In the rows, 128 means zero.
Each path below is one point turned by a fixed rotation once a step. After each direction that follows a path, write how fast that rotation turns it, in degrees each step (0 if it stays still).
Each turn is a multiple of 5 degrees from 10 to 175, or 0.
Each row of a path follows its step; steps can be skipped.
Rotation 1:
step 0: [128 133 131 133 119 124 123 137 124 118 127 127 130 129 125 118 130 132
 123 132 126 125 129 119 119 121 122 120 132 128 125 132 136 119 133]
step 1: [141 131 126 135 127 123 126 134 131 127 126 135 118 128 128 117 130 136
 124 123 121 118 128 120 123 124 129 120 129 124 132 126 123 125 131]
step 2: [137 133 123 128 125 129 128 137 120 134 131 138 121 123 127 121 135 129
 137 125 128 130 127 115 126 135 128 126 120 120 125 134 124 129 127]
step 3: [128 126 127 133 131 126 128 138 125 131 135 130 126 117 127 131 129 138
 141 130 131 133 132 122 115 125 124 126 123 122 125 133 137 125 134]
step 4: [132 123 120 133 127 122 131 129 129 117 132 126 130 119 135 127 128 134
 136 120 129 133 129 123 120 116 126 116 127 127 129 121 129 125 123]
step 5: [133 126 119 130 123 129 119 126 126 125 130 135 126 126 125 124 138 121
 133 123 124 135 130 116 126 113 123 127 135 128 126 125 125 128 124]
step 6: [132 120 129 131 120 126 120 129 137 137 132 126 121 124 122 121 136 132
 134 123 129 125 130 119 122 124 124 139 128 127 121 121 129 130 128]
step 7: [126 124 132 124 119 129 119 133 127 131 129 118 131 118 129 122 126 136
 136 126 137 126 133 116 129 128 129 124 121 126 123 123 121 126 122]
step 8: [129 122 137 127 132 126 116 136 124 126 130 123 128 113 123 124 126 122
 134 130 126 129 130 124 126 119 130 117 134 127 129 133 120 125 129]
step 9: [142 118 131 125 127 119 124 134 132 120 134 126 129 127 131 115 127 124
 133 125 124 126 119 126 123 124 127 128 134 128 120 137 127 129 126]
Speeds:
[130 128 127 128 131 126 130 129 127 129 127 132 125 127 126 126 127 126
 127 125 126 128 126 129 133 123 130 129 132 128 130 130 124 129 125]  100
Rotation 2:
step 0: [128 127 116 142 134 119 129 132 132 125 126 112 128 135 130 127 133 128
 129 127 127 127 136 125 120 127 123 117 125 133 107 138 127 127 127]
step 1: [128 128 121 135 125 121 124 129 142 122 134 128 127 136 126 113 135 143
 129 115 128 137 133 130 125 128 125 121 132 134 120 139 127 119 131]
step 2: [126 142 118 130 132 123 123 128 143 135 128 121 128 138 130 117 132 146
 120 135 130 139 132 126 124 129 125 130 125 135 128 132 127 133 123]
step 3: [124 140 119 128 123 127 121 137 149 126 124 126 135 134 126 133 126 138
 132 130 125 131 129 122 130 130 131 117 125 138 134 132 142 127 122]
step 4: [123 143 115 134 131 131 127 135 132 120 121 126 139 135 119 122 127 130
 140 133 125 137 130 127 116 122 127 124 124 128 143 128 131 124 131]
step 5: [123 137 117 125 125 124 128 134 127 129 121 128 138 145 127 131 130 122
 135 134 136 136 140 133 128 125 124 135 129 125 132 139 140 117 131]
step 6: [133 130 115 129 125 135 128 141 123 127 133 128 136 146 126 131 132 133
 131 130 130 136 132 143 133 124 129 122 133 119 131 133 137 137 137]
step 7: [125 130 123 137 124 129 127 131 134 133 140 114 135 131 134 136 129 130
 133 131 124 133 147 139 132 125 131 130 132 117 139 136 127 134 133]
step 8: [138 135 127 131 127 126 138 141 131 124 132 115 132 134 135 131 113 127
 124 124 128 133 143 131 125 132 138 121 131 117 129 139 126 128 123]
step 9: [133 134 132 142 135 121 130 138 125 132 126 114 138 132 133 128 124 132
 123 113 131 129 134 138 128 121 132 122 139 134 135 132 124 119 126]
Speeds:
[129 126 126 128 128 128 129 127 128 125 129 130 129 125 130 125 123 125
 129 126 128 132 129 127 125 130 125 130 126 128 129 133 126 124 129]  100
Rotation 3:
step 0: [132 128 135 119 129 116 127 126 124 120 125 125 134 123 136 130 128 124
 117 127 127 133 127 142 131 125 127 129 141 135 134 130 125 137 130]
step 1: [134 131 123 123 117 121 135 127 119 122 125 119 117 126 133 126 132 135
 120 125 136 131 132 135 128 132 121 129 138 133 131 134 130 132 137]
step 2: [140 134 120 141 121 121 136 139 121 127 125 129 119 127 137 126 130 130
 125 131 122 122 128 133 126 131 128 135 137 128 128 131 125 134 132]
step 3: [134 125 124 137 123 119 128 140 133 135 125 126 124 130 132 127 116 124
 120 119 117 134 126 131 125 127 128 127 143 133 129 128 130 132 128]
step 4: [124 129 119 141 125 118 129 128 130 132 127 117 116 134 124 127 129 128
 123 121 129 139 126 135 119 131 128 123 131 138 130 122 136 126 125]
step 5: [122 141 127 147 127 119 124 127 129 119 126 135 124 126 124 128 133 123
 125 128 127 133 122 138 121 134 132 131 129 134 131 121 125 130 128]
step 6: [123 132 130 129 125 114 120 129 126 116 115 138 132 124 121 127 123 121
 124 123 126 139 130 136 125 125 123 125 136 131 128 130 124 124 130]
step 7: [125 126 127 126 127 119 128 132 117 116 116 118 119 127 121 126 132 126
 125 134 132 135 125 140 124 126 120 121 130 126 125 135 125 126 129]
step 8: [131 129 129 131 127 131 126 137 119 114 127 126 121 128 132 130 132 129
 131 134 121 132 119 141 129 140 126 126 139 127 122 130 120 135 132]
step 9: [133 122 123 127 132 121 130 132 122 122 123 127 133 133 139 131 128 129
 131 121 118 135 132 139 135 134 126 127 145 137 124 130 128 130 127]
Speeds:
[123 127 130 129 129 130 130 122 124 132 129 128 127 129 129 129 126 124
 128 128 128 126 129 124 128 128 126 128 129 125 127 126 125 129 130]  0
[127 127 132 126 124 132 125 129 132 127 130 130 129 126 127 127 124 129
 126 125 128 131 126 127 129 131 128 128 132 128 129 128 128 130 132]  135
[126 129 128 130 129 129 126 127 128 127 122 131 123 131 124 128 127 127
 128 126 125 130 126 125 126 127 130 128 125 128 129 129 130 130 128]  35
[130 123 127 131 126 132 127 131 124 130 128 127 128 127 127 131 122 130
 128 131 125 127 129 130 126 129 127 125 126 128 129 128 126 127 127]  70
[129 126 131 126 127 126 129 130 124 129 125 128 134 128 128 127 127 126
 125 125 127 130 125 124 129 124 130 127 129 131 127 127 128 127 125]  115
Rotation 4:
step 0: [120 124 128 131 134 124 147 122 125 123 123 119 132 126 127 117 140 128
 129 123 128 121 123 138 122 133 118 131 113 131 130 132 132 135 128]
step 1: [136 134 120 126 130 122 135 138 118 136 125 123 134 130 131 132 132 120
 127 137 131 123 126 128 129 130 142 123 143 141 138 127 134 124 133]
step 2: [136 135 137 131 122 121 131 119 130 137 122 129 126 128 130 134 122 140
 118 133 141 129 142 126 118 123 123 135 124 126 124 127 127 135 136]
step 3: [124 126 132 134 124 132 140 122 130 129 144 125 127 118 132 123 136 115
 128 136 120 118 130 120 123 126 118 126 127 128 126 117 136 124 122]
step 4: [122 126 130 136 139 126 134 125 121 133 124 126 122 128 122 116 131 126
 121 125 132 124 122 125 132 138 146 132 124 127 133 130 132 127 147]
step 5: [129 130 117 121 127 117 143 127 120 125 114 119 130 129 122 138 134 133
 129 138 120 133 140 128 118 131 128 126 128 128 127 127 129 138 126]
step 6: [123 139 135 140 121 126 127 137 128 126 134 125 135 123 136 131 125 130
 129 134 140 111 130 131 114 127 130 137 132 136 129 125 132 118 128]
step 7: [131 120 135 134 128 124 125 111 123 146 133 128 120 132 129 133 125 117
 130 131 125 128 130 116 129 131 126 133 128 132 122 127 138 136 138]
step 8: [119 128 123 131 130 121 141 132 130 132 129 125 119 128 119 118 130 128
 126 127 126 124 138 125 121 125 134 121 122 104 134 124 132 122 124]
step 9: [112 137 135 132 136 129 132 123 116 121 128 116 133 130 132 133 136 131
 125 138 126 127 118 139 123 135 136 130 129 134 129 129 128 137 130]
Speeds:
[128 127 128 126 126 130 132 132 126 126 132 126 126 125 134 130 130 129
 129 126 127 127 129 132 127 127 126 129 125 124 128 130 129 127 128]  130
[129 128 129 128 124 128 131 127 128 128 128 125 125 132 128 130 131 127
 131 130 127 131 126 127 131 131 125 126 126 131 124 127 128 131 126]  160
Rotation 5:
step 0: [142 118 120 127 129 122 121 122 133 133 131 128 126 124 137 125 127 129
 112 130 135 123 129 115 125 132 133 135 132 131 129 122 141 129 120]
step 1: [116 132 133 128 128 129 138 128 125 124 124 120 129 141 138 118 126 118
 128 136 123 128 118 132 119 124 125 128 128 120 115 136 120 133 128]
step 2: [132 131 128 140 130 137 132 132 124 136 135 138 125 120 131 129 125 124
 136 124 124 135 132 121 130 130 126 115 128 148 133 120 129 123 128]
step 3: [122 118 132 123 125 129 125 120 131 132 123 137 127 131 115 122 125 127
 118 131 127 115 132 126 138 131 129 126 131 110 130 122 131 142 131]
step 4: [130 134 130 127 120 126 115 133 135 133 134 126 138 126 142 128 134 123
 134 129 125 124 124 120 125 118 121 136 127 127 118 129 126 111 120]
step 5: [126 130 117 129 139 126 138 129 121 129 118 129 117 121 117 122 128 128
 130 125 123 130 121 128 116 134 136 121 123 127 116 126 137 126 140]
step 6: [130 135 140 135 122 136 133 139 127 126 133 133 124 133 127 122 128 135
 134 129 121 121 140 126 136 125 125 134 139 125 145 134 124 127 133]
step 7: [136 122 127 131 126 128 116 129 133 133 122 127 139 116 116 127 129 132
 118 132 137 129 130 132 113 124 123 129 121 128 125 116 128 134 118]
step 8: [128 124 125 127 123 121 134 122 122 119 139 133 120 131 138 123 135 133
 134 136 125 127 109 125 129 126 134 142 132 124 120 135 134 131 128]
step 9: [129 139 126 134 135 138 135 131 121 132 120 122 132 134 129 122 122 126
 121 125 124 126 135 116 118 135 134 127 124 142 132 130 115 126 125]
Speeds:
[127 127 126 128 130 127 131 124 122 125 128 125 129 129 128 127 130 124
 130 130 128 129 126 126 125 126 126 129 129 128 128 127 129 122 127]  100
[128 129 130 128 131 130 128 129 126 126 126 133 127 126 129 128 125 124
 130 126 127 132 131 129 124 129 129 126 133 126 132 129 125 128 130]  95
Rotation 6:
step 0: [119 133 121 117 133 127 135 112 138 123 138 119 138 119 130 123 131 129
 128 136 130 127 131 129 124 129 132 127 132 121 136 129 130 124 140]
step 1: [120 121 127 120 130 130 125 121 138 124 123 119 130 136 128 133 123 126
 134 130 127 118 142 134 115 132 117 133 137 128 130 140 129 122 121]
step 2: [124 133 126 125 139 122 137 127 124 126 123 119 140 128 117 127 126 125
 126 119 126 124 135 135 132 143 116 133 120 141 131 127 125 122 130]
step 3: [135 132 121 125 131 112 130 133 131 123 134 123 138 126 123 137 125 141
 123 129 128 132 118 128 116 139 120 120 127 128 124 137 132 122 126]
step 4: [125 119 122 134 119 129 132 128 131 110 133 133 126 115 125 131 136 136
 130 131 124 124 135 127 122 138 120 118 134 138 123 124 122 122 129]
step 5: [119 131 122 127 133 126 124 128 140 125 131 135 137 127 129 126 130 140
 128 133 137 132 145 131 124 129 136 123 123 137 135 125 131 121 142]
step 6: [120 120 125 128 127 123 126 121 142 134 126 128 135 131 123 124 124 133
 131 125 112 131 135 128 121 126 126 133 134 125 121 142 125 118 139]
step 7: [118 129 118 123 136 120 135 121 140 122 129 116 129 119 124 124 129 121
 138 124 126 116 128 136 136 130 124 125 118 127 126 135 121 126 133]
step 8: [127 126 131 122 132 114 124 126 136 121 119 118 127 125 134 132 125 137
 125 121 136 124 131 131 124 143 118 125 131 117 138 132 133 121 126]
step 9: [130 127 134 136 134 124 133 126 130 125 130 119 128 126 125 125 138 136
 123 123 121 123 138 131 123 141 113 122 136 144 121 128 137 131 130]
Speeds:
[128 129 129 129 127 132 130 128 128 129 129 127 121 127 123 128 126 127
 131 127 124 126 130 127 128 129 124 128 128 130 126 125 127 128 131]  145
[126 127 131 131 128 125 129 131 127 131 128 128 129 132 125 127 128 128
 128 127 127 130 129 131 128 126 129 132 127 134 129 131 131 128 130]  95
[129 130 128 131 132 130 127 127 128 129 123 130 128 126 131 131 124 130
 129 128 127 131 132 128 132 131 128 129 126 129 131 127 129 125 127]  115
Rotation 7:
step 0: [130 130 120 142 128 127 127 123 119 113 139 129 123 126 126 134 144 125
 117 127 137 133 130 131 124 129 123 124 113 118 124 129 123 127 134]
step 1: [106 134 125 139 117 135 132 122 130 115 133 122 124 136 122 129 140 132
 129 132 139 132 125 130 128 124 124 137 126 124 128 131 133 133 124]
step 2: [122 135 119 130 113 134 123 131 130 116 137 125 127 140 128 125 132 115
 119 128 133 118 126 117 132 127 129 127 114 132 130 133 135 123 136]
step 3: [122 130 125 139 130 134 136 118 123 129 146 122 136 126 127 127 130 121
 128 130 140 125 127 118 136 134 120 123 120 121 133 142 132 121 125]
step 4: [126 126 125 123 119 139 132 127 122 128 136 126 133 130 131 134 141 119
 123 129 148 121 122 136 131 132 136 134 129 125 130 142 134 137 127]
step 5: [126 132 132 135 118 133 134 126 127 126 128 126 132 133 133 137 133 127
 127 121 143 121 140 132 135 125 133 127 114 123 141 137 119 124 142]
step 6: [120 121 134 131 116 138 124 120 131 127 137 124 134 122 132 123 131 122
 126 127 140 134 121 134 123 126 117 137 117 129 142 135 117 123 129]
step 7: [126 125 136 131 118 127 120 114 128 129 134 118 132 133 129 129 133 123
 110 128 134 126 118 133 135 122 137 127 116 119 139 124 135 131 129]
step 8: [123 131 141 137 118 141 124 123 138 132 138 129 135 135 124 136 135 134
 125 118 132 127 117 123 138 131 129 117 129 127 134 135 123 125 130]
step 9: [137 122 139 134 122 134 129 127 131 121 138 131 130 123 130 126 146 119
 120 124 136 127 116 120 118 130 138 127 126 120 129 132 123 120 131]
Speeds:
[127 129 126 129 127 132 134 131 125 130 127 129 131 127 129 128 125 124
 129 134 129 127 130 129 129 127 129 128 128 130 128 130 131 125 128]  40
[127 125 127 130 133 126 129 126 128 128 130 129 129 125 129 125 128 125
 126 132 131 130 126 129 125 128 127 131 130 122 128 127 127 130 125]  120
Rotation 8:
step 0: [133 143 128 130 128 117 122 132 136 128 126 126 118 126 127 123 122 129
 131 118 126 136 132 121 107 131 131 131 124 131 131 128 130 126 126]
step 1: [125 129 131 129 135 132 140 116 136 135 129 126 116 131 131 128 126 134
 124 111 125 124 130 126 121 138 133 134 123 134 131 130 119 136 126]
step 2: [124 132 140 118 128 121 129 120 132 125 126 135 120 127 121 129 126 121
 134 116 123 121 132 135 120 130 130 125 131 129 144 133 138 128 123]
step 3: [132 134 127 120 128 122 121 126 129 128 120 129 116 131 136 131 127 134
 138 119 120 135 132 122 116 137 135 126 129 139 121 127 134 130 129]
step 4: [127 127 141 124 135 136 136 119 129 135 128 129 121 127 137 130 123 130
 130 123 119 126 143 129 129 138 133 131 113 129 130 133 128 132 125]
step 5: [123 136 140 125 130 118 120 121 129 123 132 127 123 128 129 127 125 126
 132 125 125 119 138 121 126 121 133 124 122 138 140 129 142 125 126]
step 6: [127 135 128 122 131 129 131 124 127 128 133 125 117 135 142 131 124 134
 127 119 112 130 131 124 126 127 135 124 132 143 120 125 131 122 135]
step 7: [125 134 145 124 130 133 139 126 113 130 130 126 122 127 136 126 126 128
 131 119 121 127 137 135 128 129 128 127 118 122 133 130 130 118 125]
step 8: [127 138 132 124 131 118 122 126 123 127 132 120 130 130 130 118 126 133
 144 123 123 121 130 116 120 123 125 123 119 136 133 121 130 121 128]
step 9: [131 136 131 125 137 132 132 124 133 137 137 123 123 130 136 121 121 128
 125 124 112 128 125 133 119 124 135 128 123 133 123 127 119 122 139]
Speeds:
[130 131 127 131 127 130 130 130 125 124 124 127 126 129 131 130 128 128
 125 129 125 133 130 129 124 129 131 130 127 125 127 127 127 129 128]  115
[123 129 129 126 129 126 129 133 127 124 127 127 132 126 129 128 127 127
 130 127 128 125 129 130 130 129 131 128 129 126 132 130 126 131 127]  130
[128 125 126 127 132 130 132 129 130 127 125 126 129 131 128 128 129 129
 129 128 123 126 128 124 130 129 127 129 129 132 125 131 124 129 129]  140
Rotation 9:
step 0: [132 127 121 129 126 131 132 131 120 125 130 124 126 122 118 128 131 120
 121 134 129 132 140 135 127 129 136 147 124 126 136 135 125 123 141]
step 1: [120 129 120 122 121 126 122 118 133 123 132 138 118 128 129 119 128 123
 121 136 129 121 128 134 124 125 136 118 126 127 125 114 126 121 134]
step 2: [117 135 134 139 128 131 129 130 140 137 122 130 127 134 116 133 127 119
 121 137 123 128 125 117 134 131 123 134 130 127 124 123 122 129 139]
step 3: [132 138 108 128 127 139 125 140 127 126 130 124 129 120 125 125 126 120
 123 132 128 123 136 133 137 129 127 135 127 138 127 129 131 120 126]
step 4: [110 122 123 123 130 126 136 126 129 122 129 123 122 134 125 123 132 135
 124 132 129 116 124 126 134 130 143 124 128 130 129 121 121 116 126]
step 5: [130 126 130 133 116 131 137 123 129 132 118 118 128 130 130 131 122 118
 120 147 128 131 132 123 134 131 122 125 131 122 127 134 119 122 134]
step 6: [125 131 112 121 129 147 131 135 133 120 121 125 128 123 127 129 131 126
 129 126 124 130 129 136 122 119 123 124 132 130 116 122 127 122 134]
step 7: [124 128 127 136 129 122 138 131 122 127 120 128 121 127 123 125 134 134
 133 122 122 123 118 131 144 131 128 127 129 129 133 119 119 116 140]
step 8: [139 118 132 131 124 129 137 131 126 125 121 127 128 120 117 125 125 109
 120 136 133 122 135 132 129 127 130 123 138 128 130 129 121 125 122]
step 9: [112 129 117 126 131 129 135 132 130 119 138 133 126 126 125 130 131 127
 122 133 122 133 125 131 117 121 119 116 133 135 130 130 117 127 133]
Speeds:
[131 124 126 125 129 127 129 130 129 132 123 130 127 127 130 126 128 126
 130 133 126 127 129 127 128 128 126 132 127 128 132 130 130 129 128]  140
[129 124 128 124 127 125 128 125 125 127 127 128 125 130 127 125 128 126
 127 125 132 126 125 127 130 134 129 128 127 127 128 126 131 126 129]  110
[126 126 128 123 130 131 125 129 131 126 130 131 127 130 130 126 128 126
 128 127 122 125 126 133 128 127 129 125 129 129 127 130 129 127 126]  140
[126 126 131 131 126 128 125 129 127 133 127 127 126 127 128 129 129 126
 125 125 128 128 131 131 129 129 126 131 130 124 126 133 127 126 126]  135
Rotation 10:
step 0: [121 129 131 124 135 131 136 126 129 130 137 128 139 122 142 127 125 117
 120 122 127 127 119 129 123 131 119 137 119 135 128 125 134 124 119]
step 1: [129 125 127 123 138 125 132 121 121 123 125 130 119 118 125 127 123 114
 137 122 127 129 116 118 116 124 133 137 127 126 129 136 131 129 122]
step 2: [133 124 131 122 135 131 145 133 130 139 124 131 125 133 127 127 126 120
 130 133 123 125 121 123 129 130 126 131 117 130 147 129 132 123 118]
step 3: [133 120 129 129 139 116 134 129 129 132 130 127 127 119 124 128 122 129
 121 128 134 129 120 122 122 132 130 136 118 118 125 120 122 112 123]
step 4: [133 124 122 132 141 134 131 121 134 120 126 123 122 128 128 124 118 134
 126 128 125 123 119 119 122 138 134 121 120 140 134 128 132 122 120]
step 5: [135 128 123 124 128 129 133 137 127 129 132 124 135 128 129 121 120 123
 114 135 121 127 106 129 121 133 133 133 132 126 126 127 126 128 120]
step 6: [138 116 126 128 142 130 130 121 126 127 138 129 127 126 128 125 119 127
 127 121 132 130 118 134 125 123 123 139 123 139 126 123 132 136 120]
step 7: [122 123 136 122 146 134 133 129 118 123 131 127 126 133 128 123 126 113
 128 132 121 134 119 117 127 133 131 133 132 133 131 125 121 127 124]
step 8: [140 125 133 118 133 130 138 139 131 124 131 122 119 118 127 128 121 116
 130 121 127 121 119 130 130 124 124 127 116 126 133 124 119 126 126]
step 9: [130 120 119 131 140 120 142 130 120 128 130 121 122 126 131 130 132 137
 132 123 126 131 116 118 133 135 133 131 124 126 136 119 124 129 123]
Speeds:
[129 130 128 127 128 128 129 130 124 125 130 127 130 128 128 128 128 125
 129 130 131 127 128 134 128 131 126 128 130 125 128 128 131 121 128]  145
[131 130 122 126 124 129 129 131 126 127 126 127 126 125 129 129 129 128
 129 127 125 126 124 129 128 127 132 127 129 127 130 130 131 132 128]  100
[129 130 130 126 126 129 128 133 133 130 128 129 132 131 126 126 126 126
 125 127 126 127 126 126 129 128 124 127 126 124 130 128 128 130 130]  130
[128 127 127 126 129 127 127 131 126 129 130 129 129 128 130 128 127 132
 129 122 133 131 127 127 125 129 129 130 124 127 126 127 131 129 133]  130
